The rows below fall into families. The same turns and mirrors carry the whole set onto itself and the rows of a family onto each other. For each named row, which other rows are in its family? Write them in the order they are listed.
These 40 rows form 5 families of 8 rows each.
Lume: [ 21.1  -3.5  28.7 -29.1  16.7 -28.2   7.8 -19.3 -27.4 -34.6  21.3  -2.6
 -20.8  -0.2   3.9  -2.1   8.2  10.1  -5.6  -6.1  35.7 -30.4  -1.4  35.5
 -14.3  -0.7 -39.3  -3.5  14.5 -33.6  -5.3 -20.2 -17.5 -24.9  -4.5  17.1]
kiso: [-30.6 -16.4   0.9  -6.2  14.3 -13.9  -2.6 -15.2  15.3   6.5  12.8   4.4
  33.1  36.0  17.8 -12.2  -1.9  21.3 -13.0  -3.5  10.6 -13.8  -1.6 -23.2
 -39.1  -5.5   0.0  -9.5  24.3   4.7  26.5 -26.7 -20.1  46.4 -22.4 -23.0]
visu: [ 18.2  -2.8  12.5 -35.7  36.0  -5.4  11.6  -8.5 -34.7 -13.4   2.0   3.7
 -23.9   9.9 -14.2 -11.5  -3.2  12.4  -3.3 -16.9  39.1 -39.6 -19.2  39.0
 -23.0   5.3 -44.4  -1.9   4.3 -35.8   4.7 -26.9  -8.8 -15.0 -15.6   6.5]
Difi: [-36.0 -11.2   5.5 -17.6   6.4  -8.6  -0.8 -16.6  11.8  17.5  -1.4   1.3
  34.1  32.4  11.2 -10.9  11.4   9.5 -20.4 -12.0   9.7  -7.7  -5.4 -22.5
 -40.8 -12.4 -20.5  -8.7  26.2  -1.9  20.5 -31.3 -28.4  46.3 -33.2 -18.9]
tor: [-33.1 -14.1   2.3 -11.5  18.7   0.1  -1.9  -2.3  12.7   5.0  -5.0  -1.6
  29.0  39.5   3.0  -4.5  -9.4  18.8 -20.7 -20.2  -4.4   2.5  -3.2 -15.7
 -38.7  18.1  -4.7 -14.6  28.3   7.8  29.5 -32.9 -23.8  40.7 -21.4 -22.9]
segi: [ 15.7  -5.6  21.5 -20.6  40.4  -7.7  12.4  15.3 -22.8 -26.4   6.3   8.1
 -17.8  13.8 -22.2   5.3  -7.4  22.1  -0.3 -13.4  23.2 -35.6 -12.8  38.1
 -28.2  14.8 -46.1 -12.4  17.9 -34.5  -3.7 -18.2  -0.8 -20.1 -10.0  -1.8]
Somi: [-31.3  -3.1  19.6 -18.3   0.0  -1.4  -4.7 -21.6  20.6   2.0  -4.8 -13.2
  25.6  31.3  17.1   0.5  19.9  11.9 -21.8 -26.1  -2.9  -1.7   8.9 -20.8
 -28.1  -2.4  -7.5 -15.1  42.5  17.0  11.4 -25.4 -27.3  34.9 -17.8  -8.0]
Fudom: [ 10.5  -4.0  24.9 -28.7  31.0  -3.8   8.9  13.0 -15.9 -23.7   0.0   7.6
 -26.0  12.2 -25.3   7.8 -26.3   7.5   4.6 -26.4  21.5 -32.5 -10.6  33.8
 -27.7  15.3 -45.8  -8.7  15.5 -26.1  11.4 -27.2   2.6 -22.8  -1.6  -0.7]
Ter: [-26.1  -9.3  13.9  -5.9   5.5 -10.3  -5.5 -23.6  20.7  -7.2  12.2 -10.2
  26.2  33.1  25.9  -3.8   6.1  20.9 -13.8 -14.2   1.5  -7.0  12.1 -22.8
 -25.8   0.1  10.4 -13.5  37.5  21.1  19.9 -23.6 -19.2  35.7 -10.8 -11.9]
sigo: [ 15.8   0.3  35.6 -26.7  25.0  -9.9   4.5  -6.6 -16.6 -44.6  10.9 -14.2
 -30.5   9.6  -5.4  -1.6  -9.8  21.0  -8.6 -31.3  31.7 -36.6  -6.4  32.7
  -9.5  15.2 -38.7  -4.3  24.7 -21.9  -0.8 -13.7 -16.6 -26.2   8.2   6.0]
buni: [ 12.1   1.0  18.7 -23.0  33.5   0.6   5.2  11.0 -24.1 -29.4   4.3  -4.6
 -29.3  20.4 -20.0  -1.5 -10.0  19.0   0.7 -17.1  32.3 -37.3   2.9  26.5
 -19.5  12.5 -40.0  -7.1  12.8 -30.5   2.5  -9.7   3.2 -27.3 -20.4  -3.3]
bibe: [ 19.5   0.9  19.8 -33.8  39.8   5.2  10.2  -2.2 -27.2 -20.1  -4.1  -1.3
 -27.1  12.6 -18.1  -1.9  -3.1  16.1  -2.5 -26.3  27.6 -38.2 -14.2  40.2
 -21.0  14.7 -38.8  -8.8  13.9 -24.5   0.7 -23.3  -2.9 -20.0  -9.1   7.3]
zemar: [  9.4 -10.4  17.4 -33.7  22.4 -21.2   9.6  -2.1 -26.2 -16.1  10.9  12.2
 -21.8   5.3 -14.6  -4.9 -26.1   0.4   0.8 -11.7  39.1 -34.7 -14.3  30.9
 -30.7  -1.1 -52.4   2.5   1.5 -40.4  17.2 -32.0  -6.4 -15.3 -10.7   1.0]
liku: [ 15.1  -3.6  28.6 -37.7   6.5 -26.9   3.4 -22.4 -24.9 -27.6  15.1  -1.2
 -28.7  -2.7   2.4  -2.4 -12.4  -5.0  -2.4 -15.6  36.2 -28.7  -2.0  30.7
 -17.0  -5.1 -41.8   3.1   8.0 -30.6  11.4 -30.4 -14.9 -23.9   0.6  17.2]
zaf: [-28.2  -7.5  13.2 -15.3   5.1  -2.6  -5.5 -20.2  16.3  -7.7  -1.6 -13.7
  22.2  33.4  16.7   1.6   2.4  16.4 -24.0 -25.4  -9.2   9.4  10.7 -16.7
 -25.6  16.7   5.6 -16.1  38.0  19.7  23.6 -28.0 -29.6  32.2  -9.6  -8.3]
sif: [ 10.6  -5.0  25.3 -23.1  37.5  -5.7   7.8  10.1 -17.1 -35.8   6.7  -2.3
 -24.7  15.9 -19.1  -4.0 -20.3  24.4  -5.5 -27.6  34.0 -41.1 -17.8  34.5
 -21.4  17.5 -46.5  -4.1  18.8 -31.6   3.3 -16.3 -11.4 -17.2  -0.6  -6.6]
Danu: [-26.2 -11.6  11.9 -10.5  12.6   8.4   2.0  -8.1  17.4   9.4   1.6   7.1
  29.1  39.3  11.2   4.3   1.5  17.4 -19.3 -19.5 -14.7  -7.2   0.1 -17.2
 -38.1  13.9  -4.5 -22.4  25.9  -4.6  32.7 -20.2 -21.1  46.6  -7.2 -18.2]
Zomad: [-25.9 -14.1   7.5  -9.2   2.8 -20.6  -5.1 -29.7  14.2  -0.2  17.4  -4.2
  28.9  29.3  29.5 -11.8   6.4  16.9 -14.9  -2.8  12.2 -10.2   6.6 -24.8
 -29.9 -10.6   5.8  -6.3  27.0  10.1  23.4 -27.3 -27.0  41.5 -16.5 -12.0]
fonek: [-25.6   8.6  20.1 -15.5   0.2  -5.1  -9.8 -17.6  15.2 -15.0   5.8  -9.1
  24.7  14.1  22.9   6.9   6.3  15.1 -24.6 -18.2 -15.8  -0.5  11.3 -16.4
 -38.4   5.9   1.7 -16.2  36.8  19.3  20.6 -21.8 -27.4  31.2   0.7 -16.2]
pum: [ 11.5 -10.0  21.0 -26.4  30.4 -19.4   8.8  -3.7 -26.6 -28.1  14.8   2.0
 -21.6  10.7 -10.1 -13.3 -19.2  18.1  -7.8 -13.6  46.5 -43.4 -21.8  31.8
 -23.7   4.4 -51.5   4.0   7.4 -42.6   8.8 -20.8 -19.4 -10.5  -7.7  -4.3]
fub: [ 16.6   1.5  19.9 -30.2  15.0 -17.9   1.6 -14.7 -31.9 -29.9  16.2  -9.7
 -31.2  10.1  -0.3  -9.1  -0.3   8.8  -3.0  -7.2  44.4 -33.4   9.5  24.0
 -12.6  -2.6 -40.5   2.0   7.8 -35.5   3.7 -12.5 -10.1 -29.6 -19.4   8.6]
Lam: [-29.3 -12.3   7.7  -3.9  16.3  -3.7  -4.4  -8.9  20.9  -1.1   6.8  -0.7
  29.0  39.9  12.6  -3.4  -0.8  25.1 -12.5 -14.3   0.5 -11.3   3.1 -22.5
 -35.2   4.5   5.7 -15.1  35.2  16.3  22.5 -23.2 -14.4  40.9 -16.3 -22.9]
som: [ 20.4   1.8  33.8 -23.6  27.7  -9.8   7.4  -2.5 -19.3 -38.1   9.3  -6.2
 -22.6   6.3  -8.2   9.5   4.1  18.3  -3.5 -19.5  19.8 -28.9   1.5  37.8
 -14.5  14.6 -36.2 -12.5  26.8 -22.5 -10.2 -14.9  -6.4 -30.0   2.1  13.0]
reteg: [-32.2 -18.5  -3.0 -17.4   6.4 -17.4  -1.2 -21.7   1.9   9.4   5.4   2.2
  31.3  32.3  15.4 -14.5  -5.1   9.6 -24.1  -6.4  11.0   2.2  -5.0 -19.3
 -38.8   1.9  -9.2  -3.7  18.1  -4.4  33.8 -37.1 -33.7  47.8 -26.3 -17.7]
tuvir: [-33.1  -2.2   1.3 -15.8   6.3 -16.3  -5.9 -12.3   2.5   5.6  10.9  10.1
  34.2  15.9  17.6  -8.2  -5.2  12.0 -23.6   0.0   2.7  -9.5  -5.8 -17.4
 -54.1  -6.6 -15.2  -6.9  16.6  -5.6  31.9 -29.5 -29.4  49.0 -19.3 -29.6]
muke: [ 14.9  -9.8  16.9 -25.7  29.7 -25.4  12.4  -3.2 -32.1 -20.0  17.3  10.3
 -14.2   6.8  -8.7  -6.8  -3.2  13.2  -3.3   0.9  39.2 -36.6 -15.0  36.2
 -27.8  -1.0 -50.1  -1.9   5.9 -45.7  -1.1 -23.1 -12.0 -14.7 -15.9   3.9]
Kap: [ 22.4   4.5  27.3 -36.8  27.5  -1.5   7.2 -17.1 -27.7 -25.4   1.1  -8.4
 -31.4   6.3  -6.4  -2.4   6.8  12.8  -4.3 -26.5  28.8 -34.4  -6.0  39.2
 -11.3  11.0 -34.4  -7.7  16.7 -18.9  -2.6 -22.4  -9.3 -26.3  -3.3  17.5]
ruf: [ 15.2   5.4  27.9 -25.9  21.4  -4.5   1.4  -4.4 -23.5 -37.9   8.0 -14.0
 -32.8  13.4  -8.1   0.1  -0.8  15.5  -0.5 -19.7  32.2 -32.0  14.0  25.1
 -10.5   9.8 -33.6  -5.0  17.0 -23.1  -0.6  -8.6  -3.0 -35.2 -12.1   8.0]
bavur: [ 14.7   1.8  36.8 -32.2  15.9 -10.7   2.1  -7.0 -14.5 -35.4   5.2  -7.0
 -32.5   3.9  -9.5   9.4 -13.8   3.2  -0.1 -30.5  20.1 -26.4   2.5  31.5
 -14.0  10.3 -37.3  -7.9  22.0 -15.5   5.6 -24.0  -4.8 -32.4   8.6  13.6]
Popub: [-36.6  -8.1  11.9 -14.9  11.5   4.3  -0.8  -5.2  19.7  10.9  -9.5  -2.6
  29.6  36.1   4.8  -0.7  10.9  15.5 -19.0 -22.9  -3.2  -7.4  -0.4 -21.0
 -38.7   0.3 -14.5 -16.1  37.8   8.2  15.6 -26.2 -21.5  40.8 -26.2 -19.8]
bog: [-28.2 -12.7   8.4 -19.8  -6.2 -20.4  -4.7 -36.8   6.3  -3.1   8.6 -13.0
  24.1  25.8  28.4 -10.0   6.1   7.2 -26.4 -11.3   5.5   8.3   8.1 -19.0
 -25.9   1.7   0.3  -6.0  26.6   9.6  27.4 -34.9 -40.2  36.2 -15.0  -3.0]
Nukot: [-27.4 -16.2   5.2 -13.4   5.4  -6.8   4.0 -19.9   7.7  17.1   9.3  10.0
  32.7  33.5  20.1  -6.7   2.7  11.9 -22.8  -6.8  -1.0  -8.9  -5.4 -19.4
 -40.3   0.2  -9.7 -12.8  15.4 -18.0  36.8 -25.7 -30.3  53.5 -14.4 -17.0]
Kepum: [-23.6 -11.7  15.2 -17.7  -7.2 -12.4   0.4 -37.2  10.1   6.5  13.9  -0.7
  26.9  26.6  32.9  -4.1  13.7   7.5 -24.3 -10.6  -2.2  -3.9   6.7 -20.2
 -28.1  -2.0  -1.6 -12.3  20.5  -7.7  34.1 -23.3 -35.3  44.6  -5.7  -3.6]
mamoz: [ 16.9  -4.3  29.6 -29.5  17.3 -25.7   5.1 -19.2 -24.2 -40.1  19.3 -10.1
 -27.1   4.0   3.2 -12.0  -9.0  14.3 -10.9 -18.3  44.5 -37.8 -10.6  31.1
 -11.2   2.7 -44.0   4.2  12.9 -34.1   4.1 -19.2 -25.2 -19.5   1.4   7.8]
luv: [-22.4  -5.6  19.8 -14.1   0.4   3.9   0.6 -24.3  18.8  -1.2   5.9  -4.3
  23.6  32.0  22.5   5.8  12.4  14.0 -22.6 -24.5 -15.4  -1.7  10.1 -17.9
 -27.2  10.7   3.2 -22.0  32.8   3.2  28.6 -19.8 -26.8  39.8   1.7  -5.7]
fefis: [-26.6   4.0  12.8 -19.8  -7.6 -22.2  -9.5 -32.1   4.9  -8.0  14.9  -4.2
  28.1   8.7  32.8  -6.3   7.0   7.3 -27.6  -2.4   1.0  -3.1   7.1 -18.4
 -41.7  -9.1  -4.9  -6.3  23.4   4.9  26.5 -27.1 -37.2  39.2  -7.2 -13.9]
pubu: [-32.4   3.3  10.4 -11.6  15.5   2.5  -6.0   3.0  13.3  -3.3   0.3   4.5
  31.0  22.3   7.1   5.3  -7.3  20.4 -21.4 -14.8 -14.5  -7.4  -0.8 -16.6
 -51.8   9.9  -8.1 -18.0  30.6   8.0  26.7 -24.4 -18.2  41.9 -10.0 -30.7]
dadi: [-31.4  -7.4  13.5 -20.0  -7.0 -14.3  -3.1 -31.1  12.3   8.0   2.2  -9.5
  29.1  26.2  24.8  -8.5  20.5   5.9 -24.2 -15.2   8.6  -3.8   4.1 -22.9
 -30.4 -14.8 -12.7  -5.5  32.6   5.6  15.6 -28.4 -34.6  39.9 -24.8  -7.7]
dar: [ 12.3  -3.4  14.5 -26.0  27.7 -12.9   6.9   1.0 -32.5 -23.1  10.7   1.1
 -26.2  14.0 -13.0 -11.2  -9.3  14.4   1.2  -5.6  45.7 -38.8   0.5  24.8
 -22.5   0.7 -45.8   0.8   2.6 -43.0   7.7 -14.5  -4.0 -22.9 -27.4  -2.4]
tev: [ 22.5  -0.5  19.6 -39.6  25.3 -11.7   8.5 -23.5 -33.7 -19.5   6.2  -3.7
 -27.7   4.1  -1.9 -11.4   5.8   7.7  -5.9 -16.8  40.4 -36.0 -12.7  37.1
 -14.5   1.6 -38.6   0.0   7.8 -30.3   2.6 -26.5 -15.2 -20.1 -10.6  16.0]

Which other rows belong to the same family as segi? Lume, tor, zaf, som, reteg, muke, bog
Which other rows belong to the same family as liku? Fudom, zemar, fonek, tuvir, bavur, fefis, pubu
Which other rows belong to the same family as dar? Difi, Somi, buni, fub, ruf, Popub, dadi
Which other rows belong to the same family as bibe? kiso, visu, Ter, Zomad, Lam, Kap, tev

The rows below fall into families. The same turns and mirrors carry the whole set onto itself and the rows of a family onto each other. For each named row, which other rows are in its family? Write them in the order they are listed.
These 40 rows form 10 families of 4 rows each.
razus: [-10.6  40.3  16.9  32.3  12.5 -16.1 -12.2  -0.9  61.9  -2.8  56.6]
Kur: [-2.5 43.3 14.3 16.7  3.4  5.5 -5.3 -2.2 53.9 -6.9 61.8]
bove: [ -9.7  30.6  26.4  21.5   7.1 -28.9   8.0 -16.2  45.9  29.8  32.0]
Zep: [  1.0  -3.7  40.0  15.3  23.5   3.7  13.6  -5.4  73.3 -39.6  37.7]
diru: [ -1.2   4.6  31.9  20.4   0.6  -1.0   5.8  -6.0  71.7 -49.0  40.4]
tif: [ -6.8   3.7  21.2  25.8   7.1 -10.3   5.6  11.3  54.6 -50.0  40.5]
Kebo: [ -4.1 -11.2  23.5  30.9  23.1   0.4  -2.5  -2.0  53.7 -44.0  35.5]
nipi: [-17.7  36.3  17.8  10.0  21.4   1.2   9.5 -23.4  39.0  25.2  26.8]
kiriv: [  3.1  -4.2  29.0  15.1  12.4  11.6   8.1   3.0  57.7 -43.2  46.2]
bepe: [-4.2 30.2 14.4 14.2 -8.2 -3.8 17.3 -4.3 57.0 29.9 27.2]
soz: [-15.8  22.6  30.4  19.1  12.7 -31.2   7.7 -15.6  39.4  27.9  22.8]
zem: [-17.4  26.8  13.9  10.4   5.2 -14.2  22.5 -17.1  35.9  29.4  31.5]
fov: [ -9.3  32.0  22.9   7.8   6.6 -32.7  11.5 -16.7  26.4  14.4  23.5]
Rogab: [-18.7  28.7  11.5  14.6   4.6  20.6 -10.2   9.1  62.3 -10.7  48.3]
puvek: [-17.7  39.1  14.3  12.7  10.6 -19.1   7.5 -25.7  33.2  19.8  24.9]
sadeb: [ -5.1 -15.2  31.5  16.9  23.9 -22.8  20.2 -22.2  34.9  -2.7   9.0]
fiz: [ -9.0  35.5  18.1  35.4   6.1  -6.0 -14.1   4.6  63.6 -11.9  56.6]
kub: [-22.5 -16.5  24.5  19.0   3.7 -12.4  29.5 -19.2  46.1 -20.3   6.4]
Sifer: [  4.3  41.2  27.3  12.3  18.7   7.5  -1.3  -8.9  71.8 -10.3  56.7]
vanet: [-25.6  28.8  14.8  11.7   3.0 -17.7  12.8 -32.9  34.7  16.5  18.1]
nofud: [ -2.5 -20.3  33.5  23.2  22.1 -17.5  14.7 -14.3  35.6 -12.4   7.9]
zis: [ -5.4  49.9  21.9  13.3  -1.2  -5.6 -10.3 -20.4  59.6 -12.7  52.8]
gutog: [ -3.3  -4.0  32.1  24.0   8.5  -3.2  12.1   3.8  67.6 -47.6  32.5]
pep: [  2.3  -4.6  29.5  25.9  14.9  10.1  23.3   3.3  75.7 -33.8  34.1]
Zepa: [  7.2  -8.3  20.1  -1.9  17.6 -11.4  35.0 -22.7  52.9   4.7  16.3]
puves: [-19.1  35.1   8.5  25.7   8.9  -2.6  12.5 -19.5  40.0  25.9  22.0]
Sok: [-16.0 -12.1  39.1  10.7   4.8 -13.4  25.1 -24.7  40.0 -15.4   4.9]
Tori: [-12.7 -11.3  20.2  14.7  15.3 -22.6  21.8 -10.5  26.1 -23.3   8.8]
repu: [-29.3  32.5  25.1  12.0  -0.2 -25.0  17.5 -27.0  46.5  19.1  27.6]
Zibo: [-13.0  46.8  10.6  25.7  -1.6  -5.5  -3.3 -15.3  63.4 -18.9  56.2]
pofif: [-23.5 -12.2  20.9  18.8  13.7 -16.4  30.1 -15.9  38.4  -9.4   2.7]
devek: [  3.1  -1.0  19.9  36.4  20.9  -2.7  -4.8  -0.1  57.5 -43.5  40.7]
vined: [-20.0 -10.6  19.2  22.7  18.5   4.3  32.6 -11.8  43.3   1.7   3.9]
natin: [-14.2 -12.2  23.2  24.0  16.2 -12.8  41.1 -15.0  55.3  -0.4   9.0]
Tuni: [  2.9  47.3  26.8  17.2   4.7  -5.1 -10.5  -6.8  62.8 -18.5  54.2]
fesa: [ -8.4  -9.3  16.9  -1.4  30.4  12.6   6.6 -10.0  58.3 -35.3  36.5]
tarov: [ -4.0  46.8  23.5  17.7  -1.7 -21.4  -5.5   5.5  54.5 -14.1  54.1]
muv: [  0.2   2.0  24.9  25.0   3.0   6.2   3.7 -13.4  56.4 -53.1  32.7]
dup: [-11.7 -21.6  28.5   8.4  13.8 -10.0  36.0 -11.6  39.6  -7.8  16.2]
vesu: [ -3.4  43.7  26.0  17.6  16.2  13.9 -15.1 -10.5  58.8 -13.1  50.4]

Which other rows belong to the same family as tarov? tif, fov, Tori
Which other rows belong to the same family as vanet? diru, kub, zis
Which other rows belong to the same family as Rogab? bepe, Zepa, fesa
Which other rows belong to the same family as nofud? razus, soz, devek
Which other rows belong to the same family as Zep? puves, natin, vesu
Which other rows belong to the same family as Kur? kiriv, zem, dup
Which other rows belong to the same family as repu? Sok, Zibo, muv

